Each row has a hidden score. How much does it go up from the first row of each pair to the second? 6 means little or no change, 12 a big rise and 0 a big fall.
  1.4  0.1  -0.7  0.1  0.3  -0.2  0.3  -0.1  -0.5  -0.2  0.0  -1.2
  -0.3  1.8  1.8  -0.6  -0.4  -1.5  1.0  2.1  0.9  0.9  -0.6  -0.2 -> 5
  -0.7  -0.1  1.6  -1.5  0.2  0.6  0.4  0.6  -0.3  1.0  0.4  0.2
  -1.9  -1.9  -1.3  1.0  0.4  0.0  -1.9  -0.6  -1.0  0.0  1.1  0.6 -> 2
  -0.7  -0.4  -1.0  0.7  0.5  -0.2  0.2  0.1  -1.0  -0.5  0.2  -0.8
  -1.9  -1.2  -1.5  0.9  -0.1  -1.1  -0.5  0.0  -0.2  0.6  0.0  0.3 -> 3
  -0.6  0.1  0.8  -0.8  -0.5  0.2  0.2  1.2  -0.3  0.9  0.7  1.2
  -0.3  0.2  0.3  -2.0  0.9  -0.5  1.3  0.0  -1.0  0.4  -0.7  -0.9 -> 10
  -0.9  -1.0  0.1  2.5  -0.5  0.6  -1.0  0.1  -0.8  -0.2  -0.7  0.4
  1.3  0.2  0.0  1.8  0.0  0.4  -0.5  -0.8  -0.2  -0.2  -0.8  -0.4 -> 8
  1.8  1.6  2.1  0.5  -2.0  -1.1  -0.1  0.2  2.9  1.4  0.2  -0.1
  1.0  0.3  -0.6  -0.4  0.3  0.1  -0.3  0.8  -0.2  -2.1  -0.4  -0.1 -> 11
  0.0  -0.9  0.2  1.8  0.6  -0.2  -2.0  0.4  -0.6  0.3  1.0  -0.7
  1.4  0.3  -0.4  0.3  -0.6  0.4  0.4  -0.2  -0.2  -1.3  0.1  0.1 -> 12
  -1.4  0.4  0.1  -1.5  0.8  -0.4  0.3  0.9  -0.2  0.3  -0.5  -0.9
  -1.6  -1.4  -1.9  0.1  0.6  -0.3  -1.0  0.1  -1.3  -0.4  -0.7  0.4 -> 4
  1.7  0.2  -0.4  0.2  0.9  0.3  -0.2  -1.1  0.4  -1.4  -0.4  0.0
  -0.2  -1.7  -0.3  -1.3  1.3  1.1  -2.2  -1.7  -0.2  0.0  -0.2  1.9 -> 0
  0.4  1.2  0.8  -2.7  -0.7  0.5  0.9  1.0  0.0  -0.8  0.4  -2.2
  -0.3  -0.7  -0.9  0.7  0.0  0.1  0.0  0.5  -1.3  0.4  -0.6  -0.3 -> 2
  1.0  0.9  0.9  -1.1  -0.8  -0.8  1.1  -0.3  0.3  -0.4  0.3  0.8
  1.8  0.5  -0.4  -0.3  0.7  0.5  0.0  -0.3  0.7  -1.7  -0.6  0.5 -> 6
  2.0  2.1  0.5  -0.3  -0.7  0.4  -0.4  0.0  1.5  -1.7  0.7  -0.8
  1.2  -1.0  -0.3  0.5  -0.9  -0.7  -0.5  0.1  -0.1  0.5  0.9  0.5 -> 3
  0.3  -0.6  -0.6  0.7  -0.1  0.6  0.5  -0.9  -1.1  0.0  -1.0  -0.3
  -0.3  1.0  0.7  -0.3  0.4  -0.4  -0.3  0.7  0.2  1.1  0.1  -0.3 -> 3
  -0.7  0.3  -0.7  -0.6  0.5  0.4  0.0  0.5  -1.0  -1.9  -1.1  -0.2
  -0.1  -1.1  -0.9  1.8  0.7  1.2  -2.7  -1.4  -0.2  0.3  0.6  1.4 -> 0
  -0.8  0.0  0.1  -1.5  0.9  -0.1  -0.9  0.4  -0.4  0.0  -0.4  0.5
  0.1  0.2  -1.0  -1.3  0.2  -1.1  -0.3  0.7  -0.5  -3.2  -0.4  1.1 -> 10
  0.2  -0.3  0.3  -0.6  0.4  0.6  -0.3  0.8  0.4  0.8  0.3  0.4
  -1.1  0.1  0.0  -0.1  0.6  -0.4  0.1  0.5  -0.2  -0.1  1.4  0.3 -> 7
  -0.2  1.1  0.0  -2.1  0.6  -0.5  1.7  1.1  -0.4  0.8  -0.7  -1.1
  -0.5  0.8  0.8  -1.1  0.3  0.0  0.9  1.3  0.2  1.3  1.0  -0.4 -> 2
  1.2  0.3  -0.1  0.7  -0.5  -0.3  0.7  -0.3  0.4  -0.7  0.1  -0.5
  0.1  -0.1  0.3  -0.2  0.7  0.3  -0.6  0.8  -0.2  0.9  -0.1  -0.2 -> 2
  0.5  0.6  -0.2  -0.2  0.1  0.8  -0.6  -0.3  0.0  -2.1  -0.4  -0.9
  -0.7  -0.9  -1.4  0.9  -0.7  0.7  -0.7  -1.2  -1.1  -0.7  -0.9  -0.3 -> 4
  1.7  1.3  1.6  0.5  0.2  -1.0  -0.7  1.0  1.2  1.0  -0.1  -1.2
  1.2  -0.5  -1.2  0.1  -0.6  0.5  0.3  0.5  -0.8  -1.9  0.3  0.1 -> 11
  1.5  0.4  -0.2  0.8  0.2  -0.4  -0.9  -0.7  -0.2  -0.1  -0.6  -1.6
  0.5  0.5  -0.4  -0.3  0.4  -0.2  0.0  0.7  0.2  0.3  -0.4  -1.0 -> 7
  0.2  -0.4  -1.3  0.5  0.2  -0.2  0.3  -0.5  -1.2  0.2  -0.4  -0.3
  -0.9  0.1  0.1  1.1  -0.3  -0.3  0.2  0.5  -0.4  0.1  1.4  1.2 -> 3
  -2.0  -1.7  -1.2  1.2  -0.5  -1.1  -1.6  0.7  -0.8  0.7  -0.2  -0.3
  0.0  0.8  0.8  -0.9  0.0  0.3  0.6  0.4  0.5  0.2  0.5  0.0 -> 11
  1.0  0.4  -0.5  0.8  0.0  -0.7  0.1  -0.7  0.6  -1.0  -0.8  -0.6
  -0.3  -0.8  -1.1  -0.5  0.7  0.3  -0.8  -0.7  1.1  0.6  0.6  1.9 -> 1
  -0.7  -2.3  -2.1  1.0  0.8  -1.0  -1.1  -2.0  -1.0  0.4  0.5  0.3
  0.6  -0.9  -1.4  -0.5  -0.3  0.6  1.5  0.3  -0.5  -1.1  0.0  0.9 -> 12
  -0.5  -0.8  -1.1  0.4  0.6  -1.0  0.5  -0.3  -0.9  -0.7  0.1  -0.6
  0.0  0.5  0.6  -0.2  -0.4  -0.1  1.6  0.2  -0.1  1.0  0.4  0.7 -> 6
  1.1  1.4  2.4  -1.2  0.0  -1.0  -0.4  1.8  2.5  -0.4  -0.1  -0.2
  -0.8  -1.5  -0.5  -0.8  0.2  0.6  -1.3  -1.8  -0.1  -1.1  0.7  2.5 -> 4
  0.7  0.7  -0.1  0.3  -0.1  0.3  0.9  0.6  -0.1  -0.3  -0.2  1.9
  -1.0  -1.3  -1.2  1.3  -0.1  -0.6  0.0  -0.5  -1.4  0.7  0.3  0.0 -> 3
  1.0  0.7  0.0  1.2  0.8  -0.8  -0.4  -0.5  0.9  0.7  -0.3  -1.2
  -0.3  0.5  0.2  -1.2  0.5  -0.8  1.6  1.0  -0.2  0.3  0.0  -0.4 -> 10
  -0.6  -0.1  0.7  -0.4  -0.4  0.4  0.3  0.3  -0.6  0.4  0.0  1.4
  1.4  0.5  0.5  1.6  0.2  -0.3  -2.1  0.0  0.7  0.7  -0.3  -1.4 -> 2
  2.4  1.0  0.3  0.0  -0.4  0.6  0.0  -1.1  1.9  -2.1  0.5  -0.8
  1.4  0.5  -0.4  0.6  -0.1  0.3  -0.1  -0.5  -0.3  -0.1  -1.2  -0.8 -> 6
  0.5  0.6  -0.3  -0.2  -0.2  1.7  -1.5  0.0  1.0  1.4  -1.7  0.2
  0.9  0.5  -0.8  1.7  0.9  0.2  -0.4  -1.7  0.1  -0.5  -0.2  -0.9 -> 8
  0.1  -1.2  -0.9  1.0  0.7  -0.3  -1.1  0.3  -1.2  0.6  0.8  0.1
  -0.6  1.3  1.0  -1.3  -1.1  0.5  1.2  -0.2  0.1  2.0  1.5  0.6 -> 9
  0.5  -0.8  -0.7  1.3  0.4  -0.1  -0.3  -0.5  -0.4  0.6  -0.4  -0.8
  -0.9  0.0  0.3  -1.5  0.3  0.0  0.5  0.8  -0.2  1.1  0.3  0.3 -> 7
  0.8  0.5  -0.2  1.1  -0.5  -0.2  -0.8  -1.1  1.0  0.2  0.8  -1.6
  0.0  0.1  0.2  -2.6  0.9  -0.2  2.0  1.0  -0.4  0.7  0.0  -1.1 -> 12
  -0.2  -0.2  0.2  0.7  -1.3  0.4  0.5  -0.6  0.3  1.1  0.8  1.8
  -1.9  -1.5  -1.7  1.1  0.1  -1.1  -0.6  -0.8  -1.0  0.5  -0.2  -1.2 -> 6
  0.8  0.0  -0.3  1.1  -0.6  0.9  0.9  -0.7  -0.1  -0.5  -1.0  -0.6
  2.4  1.4  0.5  0.0  0.3  0.0  -0.3  0.7  1.7  -1.8  0.0  -0.4 -> 4
  0.6  0.4  1.6  -0.9  -0.2  -0.1  0.6  0.3  1.5  -1.1  0.0  0.2
  1.6  0.8  -0.2  0.8  -0.1  -0.1  0.4  -1.0  0.3  -0.5  0.2  -0.7 -> 6
  -1.0  -0.4  1.2  -1.4  -0.7  0.4  1.2  -0.2  0.2  1.3  0.2  1.4
  1.4  0.5  1.2  0.3  -0.4  -1.8  -0.1  -0.6  -0.5  2.0  2.3  -0.8 -> 3
  0.0  -0.4  -0.8  0.9  0.5  0.2  -1.6  0.6  -0.7  0.8  0.1  0.3
  -0.5  1.8  0.5  -0.5  0.7  -0.7  1.3  1.2  1.3  0.1  0.3  -0.5 -> 11
  0.7  0.1  0.1  1.4  -0.9  0.6  0.1  -2.7  1.4  -0.2  1.6  0.1
  0.1  0.6  -1.1  0.8  0.4  -1.2  -1.2  0.7  -0.5  -2.4  -1.1  -0.4 -> 9
  0.5  0.3  0.3  0.5  -0.4  -0.5  0.9  -0.4  0.4  -0.5  -0.2  0.2
  -0.1  -0.1  2.1  0.5  -0.5  0.2  -0.8  1.2  -0.4  0.6  0.4  0.5 -> 1
  -0.5  -1.9  -0.3  -0.9  0.9  -0.3  -1.8  -2.7  -0.3  0.1  1.9  1.2
  0.1  -0.2  -0.8  1.0  0.1  -0.8  0.8  -0.2  -0.6  0.1  0.0  -1.2 -> 12
  0.8  -0.1  -0.2  0.3  0.6  -0.6  0.0  -0.5  0.8  -1.2  -0.1  -0.1
  -0.5  -0.6  -0.6  0.2  0.3  0.2  -0.1  -0.4  -0.9  -1.9  -0.3  -0.3 -> 7
  -0.2  1.0  1.6  -0.7  -0.2  0.1  0.7  1.0  1.2  0.8  0.9  -0.3
  -1.5  0.1  0.2  -0.3  0.9  -0.6  -0.8  0.2  -0.5  0.3  0.7  -0.3 -> 4
  -0.4  0.4  -0.3  -0.1  0.3  1.0  0.1  -0.1  -0.6  -1.2  -0.6  -0.5
  0.8  1.4  2.0  -0.8  0.0  -1.2  0.7  1.7  1.8  0.4  -0.2  -0.5 -> 4
  1.4  1.1  1.9  -0.3  -0.2  -0.6  0.0  0.7  1.5  0.7  -0.4  -0.8
  1.3  0.6  -0.3  0.3  -0.6  0.5  0.3  -0.5  0.3  -1.1  -0.2  -0.3 -> 9
  0.5  0.9  -0.4  0.7  0.3  -0.2  -0.1  -0.4  0.7  0.2  -0.4  0.1
  1.3  0.3  -0.2  0.5  0.4  -0.9  -1.5  0.4  0.1  0.2  -1.0  -0.4 -> 4
  -0.5  -1.4  -1.9  0.6  0.2  -0.3  -0.1  -0.8  -1.4  0.3  -0.5  0.5
  -0.7  -0.7  -1.3  0.6  -0.3  -0.6  0.5  -0.3  -0.9  0.0  0.0  -0.9 -> 7
  0.2  0.8  0.1  0.3  -0.7  -0.2  1.7  0.2  -0.7  0.3  1.0  1.5
  -1.4  -2.2  -2.0  0.3  0.8  -0.3  -1.1  -0.6  -1.3  -0.4  -0.3  0.6 -> 2
  -0.6  0.6  0.2  -1.3  0.1  0.2  0.1  1.7  -0.4  -0.3  -0.3  1.1
  -0.1  1.1  0.9  -2.0  -1.8  0.3  0.5  2.2  -0.2  0.2  0.9  -0.8 -> 7
  -1.9  -1.2  -0.2  -0.5  -0.3  0.3  -1.5  0.4  -0.2  -1.9  1.4  3.2
  -1.4  -1.0  -0.7  0.7  1.0  0.2  0.6  -1.1  -1.2  0.1  -0.9  0.4 -> 10
  1.0  0.7  -0.4  -0.4  -0.1  0.5  0.1  0.2  0.6  -3.1  0.9  0.1
  -1.1  0.4  1.9  -1.2  -1.0  -0.3  1.0  0.4  1.9  1.3  0.8  0.9 -> 2
  -0.2  1.1  1.8  -0.4  -0.3  -1.1  0.5  0.9  1.0  1.1  0.0  -1.1
  -0.9  0.0  0.4  -0.6  0.1  0.2  0.3  0.5  -0.3  0.7  0.2  0.7 -> 6
  -0.6  1.5  1.8  0.5  -1.0  0.6  0.5  -0.3  1.5  0.2  -0.2  -0.2
  -1.0  -0.3  -0.5  0.1  -0.2  0.1  0.2  0.0  -1.4  -0.7  -1.2  -0.9 -> 9
  -0.5  -0.9  -0.2  0.8  0.2  1.3  -1.2  -0.9  -1.3  -0.6  -1.3  0.0
  0.8  0.0  -0.8  1.1  0.0  -0.7  0.3  0.9  0.8  1.1  0.3  0.2 -> 6
  0.9  0.5  0.5  0.4  -0.4  -0.4  0.8  0.0  1.1  -0.2  0.0  -0.1
  -1.4  0.3  2.1  -1.1  -0.3  -0.7  2.1  0.6  0.3  -0.5  -1.0  0.1 -> 8
  -1.1  -1.5  -1.6  0.4  0.6  -0.7  0.1  -1.3  -0.9  -0.5  -0.3  -0.4
  -0.8  -1.7  -1.3  -0.8  0.1  1.2  -0.2  -1.3  -0.2  -0.7  -1.3  1.6 -> 6
